500 stands for zero in the data rows.
Here is a table of points, one per row:
451/553/497/684/614/624/418/694/549/662/498/648/498/294/410/620/502/290/376/589/589/376/577/216/718/174/410/510/793/405/575/545/294/321/464/373/319/260/506/416/557/699
507/792/467/565/764/545/637/769/772/555/170/607/429/58/279/578/394/471/662/577/638/405/548/465/706/65/256/642/560/141/496/807/469/405/239/406/234/503/386/350/755/284
418/504/389/597/722/482/515/491/448/521/153/734/598/49/10/707/655/582/857/370/785/346/983/492/896/146/266/320/352/0/416/406/360/415/503/580/73/264/460/738/225/437
501/465/659/239/296/424/864/197/413/0/415/506/560/643/542/298/665/524/370/444/753/437/455/624/388/699/269/495/284/417/578/472/575/375/421/539/520/491/420/442/267/552
591/452/550/694/408/602/598/285/584/377/624/362/585/522/384/239/503/522/314/689/304/444/334/600/345/776/488/619/525/787/290/448/517/447/446/424/432/587/559/662/574/427
455/579/654/167/147/447/667/173/390/410/700/438/313/803/755/117/413/525/309/628/312/649/243/726/177/884/771/471/512/969/536/382/862/356/534/454/888/654/525/335/391/660
388/815/403/486/345/310/577/636/467/653/435/618/401/294/248/721/423/580/218/651/313/370/551/448/737/277/543/639/657/453/298/543/251/438/389/471/515/495/352/397/245/438
716/382/587/863/838/533/521/239/338/513/491/646/613/717/531/383/743/539/800/565/658/217/636/355/623/312/323/504/494/236/753/527/622/432/579/532/457/488/607/447/863/533
555/704/337/522/512/639/583/699/492/324/612/571/351/518/542/552/396/370/565/721/377/640/667/639/473/414/601/502/523/521/487/495/465/425/437/401/588/498/388/497/400/499
607/550/588/693/640/451/390/659/373/719/344/525/540/537/594/533/400/411/626/415/719/641/468/396/587/395/587/628/628/701/525/668/451/509/876/672/369/663/485/495/752/378
550/766/269/498/467/510/524/740/611/505/561/596/416/583/352/642/501/502/234/660/398/339/408/394/650/489/435/724/578/517/218/415/639/434/617/366/673/524/266/300/713/434
617/319/559/290/616/693/580/543/692/240/179/300/303/596/610/598/641/318/699/134/609/566/522/640/621/615/407/499/364/312/828/782/930/510/435/319/447/592/478/414/744/648
432/502/519/321/229/418/533/519/452/616/535/313/363/751/459/601/505/569/542/599/620/595/391/522/551/532/650/535/294/768/426/278/433/552/566/431/551/478/457/321/254/454
516/688/814/752/509/536/415/458/434/662/505/377/741/417/364/523/480/460/574/804/503/479/421/292/324/354/551/594/485/528/435/591/209/634/540/604/226/214/464/369/395/511
510/499/549/349/230/449/547/525/416/677/703/596/271/278/564/448/365/311/369/717/548/592/406/594/505/647/472/587/350/686/189/390/284/582/418/621/490/531/513/618/280/439
691/571/576/528/518/532/769/520/420/845/478/560/544/298/434/515/520/495/346/493/298/335/397/487/340/318/481/456/612/477/525/436/591/508/628/782/512/361/860/529/292/550
614/478/458/592/498/448/430/849/559/565/577/446/306/415/444/463/222/484/305/428/480/427/678/332/522/392/434/658/683/628/338/378/423/584/387/590/584/529/481/625/562/583
636/359/406/589/452/546/347/418/457/384/586/607/574/341/533/468/715/368/433/616/340/366/474/415/528/449/560/617/795/456/419/642/670/513/717/640/543/671/644/400/520/479
439/575/428/820/572/717/780/473/804/387/396/512/523/770/530/612/802/409/337/291/469/259/272/418/632/356/480/443/495/86/618/751/851/284/627/65/216/725/616/606/796/555
558/581/592/492/425/237/551/551/438/311/631/405/505/728/731/199/502/428/438/612/535/529/379/378/381/482/648/403/608/647/654/490/507/589/548/553/731/611/442/658/782/514
357/211/457/270/368/611/178/345/519/392/382/452/615/530/438/712/416/425/522/61/579/534/459/425/651/471/372/516/488/473/535/508/473/392/437/578/581/430/593/517/462/514
622/602/814/440/315/463/556/420/74/673/332/604/999/506/252/556/538/608/549/604/703/483/697/829/862/761/352/292/343/69/583/528/274/416/256/901/246/183/393/519/0/541
496/589/371/438/632/250/404/559/395/708/433/547/368/315/344/566/572/465/325/478/640/557/696/536/544/547/490/699/492/580/119/281/223/605/505/698/535/425/425/476/558/480
584/460/668/642/638/578/675/505/506/833/516/545/693/254/392/660/536/527/409/473/396/536/550/534/393/466/386/253/347/387/304/352/267/418/746/619/370/374/487/449/302/439
247/638/665/351/255/337/351/410/246/560/537/513/603/516/563/97/537/431/637/611/701/585/537/404/378/554/443/431/572/756/489/603/590/502/565/554/712/477/387/435/530/479
557/276/516/653/708/697/591/277/484/558/575/406/460/527/818/277/610/494/455/568/472/451/214/471/574/689/667/416/670/457/849/715/834/497/790/207/495/599/587/377/960/425
560/277/155/487/641/441/471/465/531/353/290/440/380/225/489/818/879/506/593/379/564/527/783/480/723/162/511/569/575/330/488/447/512/540/385/582/124/587/739/495/493/657
464/533/528/588/773/398/493/720/806/550/577/537/356/490/581/642/627/476/623/277/436/537/333/387/571/176/421/745/474/477/767/510/519/483/600/386/369/503/289/576/965/374
510/465/272/363/525/476/540/701/515/633/479/535/271/273/505/596/497/585/462/578/431/595/529/600/547/397/425/550/502/469/356/347/250/311/480/650/403/382/644/542/338/551
504/354/428/449/448/259/711/643/481/622/651/534/346/492/369/378/159/688/183/634/524/599/471/756/459/740/409/537/393/646/512/392/168/532/683/663/588/473/522/515/413/571
467/627/501/257/340/746/517/286/198/405/674/631/595/693/491/169/478/408/412/667/299/516/250/566/329/595/660/439/378/686/554/313/515/495/306/460/756/489/359/387/366/560
527/720/718/468/562/442/511/488/190/717/648/514/653/483/437/397/256/588/666/781/737/676/468/355/370/464/832/690/898/760/379/674/328/619/308/684/719/286/659/464/359/464
406/399/460/448/447/380/691/63/276/542/435/265/582/677/596/434/439/330/570/482/739/522/614/647/499/770/350/480/414/367/763/622/773/600/556/135/765/639/437/248/495/565
500/432/612/600/443/383/712/718/669/269/649/618/527/640/733/349/286/373/352/518/430/554/316/399/166/770/895/501/688/676/451/368/428/450/586/683/647/603/460/658/396/426
418/371/180/376/490/462/273/510/334/344/330/460/418/411/456/529/560/648/408/405/588/673/722/622/674/436/525/305/424/633/567/496/493/621/399/654/755/469/382/149/155/638
436/444/399/666/454/472/505/602/751/507/961/557/400/820/810/357/528/397/422/582/291/573/591/463/342/521/731/463/659/554/582/391/662/424/683/165/550/725/546/578/888/343
290/569/663/569/582/500/415/596/527/571/725/375/216/612/595/212/535/516/188/415/247/654/332/514/271/582/613/615/594/651/277/570/548/437/706/464/689/673/397/547/770/469
694/149/261/268/416/692/169/159/304/292/759/531/522/676/516/282/547/328/666/366/458/493/476/564/549/764/628/366/473/492/806/519/607/505/552/567/813/461/560/402/547/414
489/530/761/517/429/520/612/334/419/576/360/544/944/611/467/525/619/502/609/473/764/356/525/481/789/501/436/177/243/220/632/709/916/496/144/501/551/303/375/612/261/548
586/656/323/519/685/802/398/434/719/728/346/444/542/491/331/727/309/429/681/635/518/292/444/228/529/363/391/625/688/516/750/459/373/663/550/286/442/509/693/688/713/564
455/568/327/298/595/481/368/985/519/843/513/712/599/108/85/999/339/621/561/540/532/482/604/586/649/290/313/787/525/551/189/434/125/518/539/568/212/337/661/725/88/537
408/502/876/356/303/528/607/234/289/441/501/567/958/832/427/332/570/661/558/754/694/342/453/758/537/804/435/181/308/411/616/594/613/501/79/734/924/206/383/444/0/437
529/500/131/631/94/535/601/593/884/463/669/621/342/758/512/570/525/473/323/450/209/325/389/316/393/562/711/601/738/577/618/427/596/442/398/373/424/575/690/585/912/488
491/882/481/502/528/284/443/430/619/484/700/414/383/638/516/519/427/661/496/623/577/716/511/495/488/456/605/566/580/717/370/450/339/544/491/685/341/422/435/363/282/473
538/386/442/467/794/606/374/344/578/128/412/424/525/393/670/496/664/394/759/297/607/517/504/456/564/356/406/431/401/164/697/559/736/620/682/396/479/817/586/496/864/388
597/549/664/554/372/803/567/257/763/251/410/514/731/776/722/303/567/459/481/257/459/364/523/489/512/579/303/440/430/0/511/467/871/431/499/438/408/491/525/607/664/400
283/457/475/565/527/666/436/475/433/402/381/331/346/595/675/457/585/506/431/313/622/590/404/564/347/605/674/566/681/716/427/562/415/452/629/146/625/457/623/499/787/662
444/552/480/513/405/488/407/683/407/597/567/461/643/655/594/480/443/596/314/502/306/544/308/487/586/713/524/578/515/689/227/165/282/561/622/713/486/623/608/653/263/507
547/748/654/549/651/484/340/999/418/631/395/526/592/462/543/693/411/613/754/458/588/265/751/246/647/225/347/641/678/490/528/506/423/670/602/589/436/508/202/656/728/516
717/627/239/407/390/530/516/651/456/446/705/540/340/501/575/556/504/530/603/337/520/481/534/488/558/559/618/442/521/643/506/420/561/372/471/352/434/601/549/554/742/541
506/589/624/365/38/331/529/356/287/525/563/382/547/767/742/132/329/541/369/824/455/745/247/704/85/926/848/558/412/856/478/316/542/478/555/506/838/662/317/397/425/320
475/217/372/357/413/482/803/406/610/292/452/472/649/555/476/475/572/651/473/617/286/311/397/507/282/779/359/535/388/527/432/797/735/313/604/547/463/556/620/419/458/342
520/366/597/298/180/446/352/625/538/713/624/668/477/596/515/398/439/691/349/538/213/530/489/560/538/773/665/467/482/740/354/260/176/478/328/509/518/366/531/469/274/411
333/506/664/312/891/514/506/243/359/225/107/420/327/731/656/475/392/369/666/400/735/436/401/671/432/564/438/246/417/179/756/474/928/498/613/167/720/578/527/310/427/705
438/106/376/482/698/738/268/283/672/52/350/474/313/550/620/732/669/263/941/0/641/573/669/472/749/561/536/623/421/213/999/712/999/233/508/189/697/766/527/356/999/467
282/415/510/487/607/406/501/772/545/581/534/524/446/224/298/566/250/573/556/545/393/756/554/647/318/476/429/542/481/688/455/347/454/586/526/664/414/549/392/558/491/472
336/614/577/704/451/360/498/515/489/548/624/296/392/251/804/361/543/717/460/733/577/672/548/581/382/558/591/445/457/761/168/502/227/572/557/680/289/411/675/658/287/475
435/501/586/410/471/283/464/142/346/420/566/524/398/611/584/426/612/413/314/384/608/351/360/704/338/451/616/507/453/491/551/774/726/515/232/464/770/484/421/539/295/511
796/563/651/785/605/608/580/266/497/572/496/460/509/345/531/278/462/552/308/575/472/429/509/623/430/332/643/311/489/707/457/423/472/562/577/581/323/554/550/478/662/579
499/778/527/573/661/421/473/730/764/577/528/512/437/450/383/543/514/467/607/371/382/225/574/472/536/285/477/352/527/666/586/489/332/708/538/351/456/533/407/467/586/632
396/665/467/479/507/596/592/542/645/539/475/483/379/576/673/297/418/487/588/469/405/628/664/553/419/460/468/530/477/473/442/380/580/577/452/422/566/651/540/550/735/550
411/551/746/668/284/377/494/466/493/608/578/412/708/283/501/447/610/434/598/617/545/457/422/424/329/309/453/422/507/452/413/593/280/721/409/497/367/296/400/492/430/606
569/307/559/440/999/372/250/177/610/426/305/390/336/398/184/693/525/360/890/379/729/659/417/353/579/391/481/213/293/97/938/779/711/475/504/514/490/470/495/451/540/561
There is one direction along which these points spread out most. Where along it does each point below lie, from 0 to 99? The average is 50, and the first point in the table lies past the average. One standard deviation of the points above along it is 16.
442/516/701/616/536/597/455/621/709/439/328/494/442/372/414/696/578/439/494/406/455/436/612/410/529/263/403/454/203/355/608/660/636/525/582/537/549/486/405/477/672/515 66
569/369/369/494/526/638/429/496/559/510/691/471/266/406/532/585/416/437/367/444/434/542/302/319/415/481/513/471/519/624/372/376/423/607/353/421/643/595/664/601/415/567 45
520/534/399/504/311/522/450/622/445/450/442/438/316/512/709/435/408/592/452/312/412/619/484/547/387/552/633/511/526/482/481/427/428/550/490/435/528/675/518/572/430/486 44
220/229/390/389/399/396/322/606/446/326/393/403/654/311/698/799/482/682/574/390/500/892/724/654/585/257/410/456/335/482/379/289/257/639/497/495/488/475/555/378/223/365 49
621/484/386/659/506/525/438/447/589/609/667/680/357/528/424/593/474/606/430/469/298/458/681/593/521/579/427/728/611/606/479/400/435/441/477/262/324/482/631/284/808/508 52
419/520/585/586/622/418/291/620/563/663/540/343/362/544/407/359/539/539/765/527/626/314/669/353/362/317/510/532/493/504/473/465/584/688/551/369/348/440/355/377/620/580 57
510/578/506/528/669/576/508/628/576/438/547/695/404/588/417/497/606/632/597/264/323/680/479/545/422/294/506/499/707/577/590/472/499/396/540/462/573/682/333/700/624/373 55
633/397/713/801/572/426/423/409/328/354/371/458/998/579/452/470/618/549/671/578/644/471/596/395/627/645/479/299/440/419/680/805/435/490/256/593/442/370/435/502/216/511 55
619/130/314/288/523/759/428/579/581/422/338/480/346/811/799/672/667/544/547/238/276/567/401/247/481/751/449/601/543/384/699/593/691/442/520/526/449/607/484/715/824/310 63
278/331/297/476/377/441/488/522/450/840/440/455/684/84/63/780/227/518/265/605/366/599/429/554/457/645/569/470/204/633/19/286/53/438/216/822/361/270/537/713/167/616 30
667/434/549/425/544/468/528/631/417/534/459/545/768/473/290/482/493/439/690/706/439/496/602/480/602/562/213/542/542/325/553/635/385/623/718/424/491/502/584/526/463/527 55
302/602/391/335/423/295/398/676/472/640/491/691/483/305/383/677/365/624/376/633/575/548/448/612/432/457/370/480/385/648/209/471/198/405/375/736/317/374/370/583/86/520 35
729/488/324/584/495/549/853/211/591/333/585/304/567/577/625/576/484/485/266/590/332/260/523/445/554/678/408/456/405/323/365/443/594/608/402/572/332/401/623/593/283/447 49
